(in the rows, 100 means zero)
A single turn carries every row of the set below to another of its rows. Some are shown first; where does it send the rows asked next?
k977: 108,94,116,104,93,117,87,112,81,132,77,68,91,100,94,109,118,113,69,102,126,93
k941: 102,90,126,95,90,140,102,91,58,100,90,84,90,104,83,110,92,107,91,71,99,62
k537: 109,91,120,104,94,115,90,120,77,126,74,70,89,101,93,105,122,107,68,100,121,91
k210: 85,112,83,99,72,92,109,98,82,123,71,73,82,112,71,98,93,108,95,79,94,82
k930: 67,93,99,89,96,126,86,85,89,96,58,105,82,103,81,122,110,93,94,99,115,86
k104: 114,95,113,117,95,105,73,106,84,111,78,90,75,112,110,110,119,97,79,82,109,99
k442: 95,98,136,91,104,108,83,105,92,128,87,77,73,119,95,94,100,99,69,93,89,99
k678: 84,112,88,103,64,94,114,95,86,121,87,74,85,108,83,99,97,118,101,80,92,77
k934: 90,120,89,95,71,92,115,106,85,124,77,68,81,106,79,103,95,117,93,70,96,78
k387: 114,96,111,115,93,107,72,104,82,111,82,90,78,109,112,111,114,106,78,80,112,102
k578: 89,103,127,95,74,90,112,91,110,97,88,78,93,102,107,117,102,117,98,97,85,84
k688: 90,112,89,95,76,90,116,98,79,124,84,71,86,110,72,96,99,118,99,77,94,79
k482: 88,121,85,103,72,95,113,101,89,118,76,75,81,106,79,95,93,118,93,79,89,90
k909: 85,103,124,87,77,83,109,94,112,98,87,79,89,105,112,127,103,111,97,91,92,80
k225: 80,94,98,93,90,131,76,76,89,100,62,105,85,109,80,118,105,93,88,101,114,84
k852: 103,87,126,92,91,138,96,82,62,97,97,84,90,112,86,118,96,103,86,76,103,62
k477: 77,99,116,97,70,90,113,91,103,99,93,78,94,101,106,116,104,117,104,100,91,76
k990: 93,84,119,95,84,142,91,84,58,92,96,84,90,113,80,118,95,109,95,85,96,65
k697: 91,99,112,98,111,98,82,118,78,101,73,71,73,112,91,100,101,124,68,95,96,106
k238: 103,87,127,82,89,138,89,87,59,99,88,83,93,112,83,118,96,110,87,74,98,64
k237: 85,96,122,89,83,79,110,85,108,96,89,82,92,106,108,120,105,114,103,95,92,81
k331: 91,103,107,96,112,101,79,114,81,103,76,72,80,112,97,104,101,129,69,98,99,110
k886: 107,90,122,96,87,144,93,86,57,98,85,84,95,106,82,115,93,113,85,83,101,68
k154: 75,94,87,89,96,124,84,81,81,98,67,98,84,111,75,125,110,92,90,97,119,84
k192: 87,89,132,93,78,84,110,92,104,90,85,77,95,107,107,125,100,112,102,96,86,78
k376: 71,90,95,90,87,134,81,79,79,100,74,101,84,115,72,120,107,97,98,100,108,83
k120: 74,93,93,80,93,125,75,84,80,100,60,102,83,112,76,127,109,99,89,96,113,85
k48: 98,103,131,90,104,111,82,102,91,129,92,78,74,118,93,91,102,103,72,85,91,105

k154 moves to k688
k225 moves to k482
k48 moves to k387
And these:
k697 moves to k537
k192 moves to k930
k376 moves to k678
k238 moves to k909

A single turn carries every row of the set below to another of its rows. Some are shown first; where does it send the rows asked next?
k402: 93,93,109,81,78,108,100,95,97,96,123,105,114,101,82,90,91,106,107,98,107,90,106,96,111,114,116,121,76,105,110,108,101,108,113,100
k650: 92,107,89,106,116,99,100,109,100,120,87,119,106,86,102,96,103,70,66,112,103,94,103,90,90,118,73,96,91,108,101,106,110,89,118,97
k117: 111,106,113,99,101,110,95,96,95,100,107,72,114,104,98,100,106,89,104,85,93,87,108,117,106,112,117,112,76,109,93,93,85,120,105,100
k460: 122,99,101,125,84,97,95,110,80,75,88,91,86,105,97,114,85,101,108,84,89,96,104,108,90,92,97,99,84,120,103,108,89,127,115,107
k960: 108,112,100,100,98,77,109,83,99,100,81,94,86,88,58,107,74,97,100,97,99,135,114,92,91,107,108,90,93,103,83,118,88,95,99,90
k798: 102,87,97,116,102,95,93,105,83,96,106,94,95,106,109,112,97,134,98,92,86,85,125,86,110,92,107,115,102,119,100,114,83,111,84,106
k38: 117,107,101,121,106,104,105,111,87,96,97,103,115,94,109,81,84,78,78,104,91,83,91,78,102,106,105,71,94,105,84,105,101,82,87,90
k522: 87,100,83,112,112,100,117,105,96,112,93,120,106,95,106,100,83,87,70,108,112,111,101,80,91,116,100,101,100,94,98,84,120,79,113,100
k925: 91,97,85,103,109,105,121,108,99,111,97,121,108,89,101,103,83,90,75,108,113,113,96,80,83,116,98,98,103,95,96,86,120,74,107,102
k64: 105,111,112,96,108,112,98,90,98,107,105,72,123,102,89,97,104,88,99,93,92,91,105,109,110,113,121,109,69,106,96,92,94,116,108,95
k4: 103,101,92,98,93,111,126,89,96,87,115,73,119,109,95,105,97,96,93,102,107,88,109,92,98,111,116,133,84,106,108,91,95,94,97,118
k957: 97,86,104,114,111,91,107,102,88,93,81,88,80,97,101,113,102,113,94,85,103,106,119,102,103,92,89,127,81,111,81,91,84,117,111,101
k569: 110,102,100,125,91,84,104,92,94,98,74,111,85,94,81,109,83,110,89,117,99,137,102,84,90,87,89,87,100,118,93,129,92,94,114,96
k248: 96,117,100,101,100,88,100,81,101,113,87,106,97,93,68,97,99,109,91,115,99,128,108,84,108,99,101,97,103,119,90,139,68,93,95,97
k714: 116,130,82,113,89,103,101,93,110,99,91,99,87,98,71,136,85,99,101,120,107,107,103,92,94,101,97,85,109,114,108,115,83,93,83,94
k184: 108,100,89,84,91,102,109,98,98,105,126,81,106,104,90,109,106,83,92,87,101,87,100,112,109,115,86,109,74,118,125,104,89,105,111,100
k492: 105,96,101,100,90,92,105,112,92,110,119,112,111,86,106,83,73,87,90,103,90,92,96,85,105,113,94,71,111,106,86,123,109,79,116,104
k899: 120,101,88,132,100,89,97,97,93,100,85,102,99,91,79,125,84,112,90,117,93,120,117,79,80,90,97,91,119,120,99,127,100,90,92,90
k12: 116,109,103,115,108,109,108,109,93,99,95,102,115,89,104,81,85,82,82,109,88,88,89,80,95,107,106,72,93,99,79,106,102,80,83,98
k755: 115,113,93,104,91,90,109,83,104,95,101,89,100,76,81,131,85,109,93,116,107,115,122,98,101,98,85,98,126,127,86,112,90,87,96,93
k422: 107,100,97,118,116,77,97,92,100,116,76,97,78,92,84,116,87,114,88,112,89,120,122,76,93,95,94,88,98,106,87,127,91,90,89,90
k95: 95,110,89,102,119,105,102,110,105,123,89,111,107,83,100,101,105,70,74,114,102,96,96,93,87,117,73,92,96,109,96,107,107,85,117,103
k982: 98,91,108,86,75,109,100,101,94,92,125,105,110,109,92,94,94,110,109,91,107,88,108,101,106,114,121,123,84,108,109,106,92,111,104,104
k54: 104,99,90,86,88,103,103,100,95,103,120,90,99,108,92,107,110,88,97,80,101,93,104,118,101,119,93,116,75,115,124,101,86,114,114,108
k950: 105,95,101,108,90,89,103,113,89,102,115,110,109,91,109,83,71,83,87,103,92,82,102,79,108,113,97,75,110,108,88,121,109,80,115,101
k658: 113,103,95,127,98,89,97,99,102,101,82,99,70,87,83,125,86,107,98,115,99,113,108,86,110,83,77,82,108,115,86,116,89,87,103,94
k87: 96,92,87,118,100,94,93,110,85,107,90,112,96,120,90,114,99,113,98,91,98,108,114,96,78,103,108,122,88,115,123,124,87,126,110,104
k5: 100,99,96,99,96,112,118,91,95,90,109,79,112,109,99,102,108,101,93,94,105,93,114,100,96,113,118,139,85,106,104,87,89,102,96,121

k87 moves to k798
k960 moves to k714
And these:
k650 moves to k950
k64 moves to k184
k117 moves to k54
k422 moves to k658
k492 moves to k925

A single turn carries every row of the set below to another of its rows. Some are shown first; where does it send the rows asked next?
k129: 130,116,129,80,91,108,109,74,114,80,91,93,91,119
k571: 106,136,106,99,90,91,113,65,69,79,94,95,95,116
k625: 111,117,132,117,87,108,119,79,85,84,88,98,94,108
k866: 109,102,100,106,91,87,105,96,79,87,68,122,99,84
k472: 104,104,96,81,90,93,84,74,107,90,67,106,105,99
k539: 123,94,87,87,89,93,99,95,86,93,76,112,118,95
k740: 130,120,135,101,104,101,118,80,96,74,94,109,76,110
k901: 129,100,81,79,118,95,90,78,95,86,90,119,98,100
k65: 121,102,97,74,91,81,84,82,105,83,57,113,100,104
k355: 126,110,115,95,97,106,118,83,81,91,113,98,108,114
k56: 108,125,123,81,79,102,100,66,102,77,87,87,89,117
k583: 104,140,122,91,87,85,115,70,81,74,89,99,85,113
k877: 107,127,125,83,78,96,111,70,99,84,83,88,104,116
k69: 101,118,89,89,87,77,93,85,77,78,63,115,91,91
k145: 120,115,134,91,87,110,103,77,109,74,89,93,76,115
k560: 113,96,89,88,102,94,97,83,94,99,83,112,119,94
k892: 124,115,87,85,109,82,94,85,78,71,76,124,77,95
k62: 119,119,134,109,96,107,111,74,95,68,86,101,73,113
k656: 116,112,138,107,91,109,114,86,96,78,96,105,79,107
k497: 131,122,106,84,104,98,112,75,78,82,119,101,96,120
k643: 133,96,95,79,97,101,86,89,111,74,67,114,86,97
k493: 122,95,100,83,106,100,84,81,115,80,69,115,87,97
k122: 119,114,90,84,108,70,95,82,73,77,70,125,87,99
k156: 126,136,114,84,107,90,113,68,86,70,102,105,79,118
k309: 118,135,108,81,98,90,108,69,74,73,108,97,81,118
k614: 136,120,112,77,101,99,112,74,95,82,108,99,102,123
k808: 113,130,110,85,83,101,103,60,92,81,87,83,100,124
k938: 138,99,79,77,108,96,92,89,90,79,83,117,97,100
k415: 136,99,86,79,114,79,94,85,82,81,79,123,95,102
k720: 101,101,103,107,102,88,103,88,84,93,74,124,103,85
k127: 113,104,88,78,80,90,87,84,100,84,60,105,107,97
k364: 128,97,107,83,101,87,88,87,107,74,59,121,83,99
k426: 107,112,92,80,90,73,91,79,84,84,58,114,100,101
k131: 115,111,129,108,90,105,121,88,83,90,102,102,96,106
k767: 113,122,131,110,93,93,125,83,79,84,97,107,96,104
k272: 124,101,105,101,102,91,96,95,92,73,67,125,76,88
k362: 91,117,91,92,99,78,92,73,83,83,69,115,93,94
k167: 103,136,115,82,84,89,104,66,82,75,93,90,84,117
k88: 130,91,92,85,103,86,98,91,92,91,75,120,113,100
k803: 126,130,108,98,108,96,116,71,72,73,106,103,84,115
k790: 113,101,107,106,114,95,95,87,97,79,72,127,76,89
k178: 120,118,119,90,90,97,122,79,85,94,103,97,118,114
k274: 126,123,121,90,91,110,102,65,107,70,86,88,81,122
k782: 127,110,119,103,91,110,119,79,87,92,100,93,111,116
k717: 112,114,87,87,119,81,91,75,83,76,79,124,77,94
k536: 118,95,111,103,101,81,97,93,91,82,60,127,87,91
k230: 138,114,110,97,108,109,113,74,87,81,111,100,96,119
k943: 116,92,103,98,96,84,103,96,85,94,68,121,111,94

k69 moves to k127
k167 moves to k56
k536 moves to k943
And these:
k571 moves to k808
k129 moves to k740
k717 moves to k362

